A single turn carries every row of the set below to another of its rows. Some are shown first; where does it send the rows asked next?
gile: [-3  7 -6  0  5  1 -1 15  4  2 16  5  8 14]
Taf: [ -6   3  -1 -12 -12   1  16  -4   1  13  -4   6   5   9]
zad: [ 22   0   2   5   7  12  12 -17   0   9   9   9  -2   2]
sazo: [  7   3   8  -9  -3   3   3  15  -5   4  15 -12   1   0]
roka: [-14   7  -5  -8  11  20   1   5  -4   7  -2  12 -13   9]
raber: [  4 -14   0  -5  14  16   1  -3  -7  20   8  13  -5  10]
kefiv: [  5  -4 -17 -15   1   7   3  -4   4   4  16  -7 -12  -2]
lop: [ -7 -11 -16   1  -2   5   4 -16   7   3  13 -10  -5  -3]
Koler: [ -3   5   7   8 -10   5   8  -3 -10  -7  11   4 -15  13]
Noded: [ -5  18  -9  -2   3  -4  -1  -8   5  -3   2 -11  -8   6]
getut: [  3 -14  -9  -1  -6  10  -5   0  16   3   7  -3 -17   8]
nid: [12 -6 -1  9 18  6  2 -4 -3  5 -6 -5 -6 16]
Zefi: [  4  -2  15  -3   9  18   8  -7   4  12 -12   1  -9  -2]
guku: [-3 15  0  0  6 16 15 -7 11  6  8 19 -7 -2]
bisi: [ 2  4  6 -8 -1  6  9 -9  5 11 -9 10  1 22]
Mimuk: [  0  -9 -10   7 -10  10 -15  -2  12  -2   4   1 -10   3]
rer: [  4   5  11   4  19  12  -4  -3  -8  10  10   5 -18  -3]
novi: [-13  -2   2   0  -4  -2   5  -6  -9  14  11  -5  11  -4]
fif: [ 2  7 -2  2 19 13 -7 -2  2 10 -4  7  9 -8]
zubub: [  7  -6 -14 -16  -2  11   2   0   6   0  15 -11 -11   0]
nin: [  2  -3  13  10 -21   8  -7   2   0   6   6   2   1   2]
pim: [  2   8   8  -4   6  10   7  -8 -13  -1  11   8 -13  21]
seg: [  4  -8  -8 -19  -1  11   4   6  11   1  12  -7 -11  -1]
zelob: [-11  -2   9   4  -6  -2   6  -3  -8   8   9  -5   9  -9]
leveb: [  0   0  19   4 -11   3  -6  12   1   8   7  -3  -2   3]
Dufo: [  0  -3  14   7 -16   1  -9   8  -1   7   5   1   0   0]
nis: [ -9  -6 -13  -2   0  -1   4 -18   3   3  14  -7  -9  -8]
Pid: [-21  -3  -7  -8  -4  19  -8  -1   3   1   1   5  -6  11]
fazu: [-9  1 12  7 -9  3  4 -6 -6  5  5 -3 13 -7]
suga: [ 1 10 -2  2 14  7  2 -5  3  1 10 12 11 18]
zege: [  1 -12 -11   3 -10  10 -11  -5  14   4   9  -4 -13   5]
Birig: [ -5 -11 -18   5  -2   7   3 -17   8  -3   6  -4  -4  -2]
lopa: [ -1  18  -1   4   9   2   4  -2   8   3 -10   3 -14  10]
kad: [  4 -13  -3  -6  12  19   1  -4  -7  21   8  13  -4  10]
favok: [  4   8  11   3  18  10  -4  -4  -9   7  10   6 -18  -4]
vopas: [12 -6  0  7 19  6  3 -4 -3  3 -9 -5 -7 13]
geli: [  0   7   8 -13  -4   1   0  10 -12  10  13  -5   5  -6]
dake: [ 23   0   0   3   8  10   9 -15   0   8   8  13  -1  -1]
dube: [ -1   9   3 -10  -6  13   9  -6  17   1  19   9 -11   1]
goval: [ 7  8 -2  1 17 15 -8 -2  3 12 -2  8  9 -8]
rit: [  3   3   9 -11  -7   2   2  15  -8   5  12  -7   4  -6]
funo: [  1  -3  16  -5   7  15   7  -7   4  13 -12   6 -10  -4]

nid goes to fif
Noded goes to gile
sazo goes to Mimuk
And these:
dake goes to rer
Birig goes to geli
suga goes to roka
Dufo goes to lop

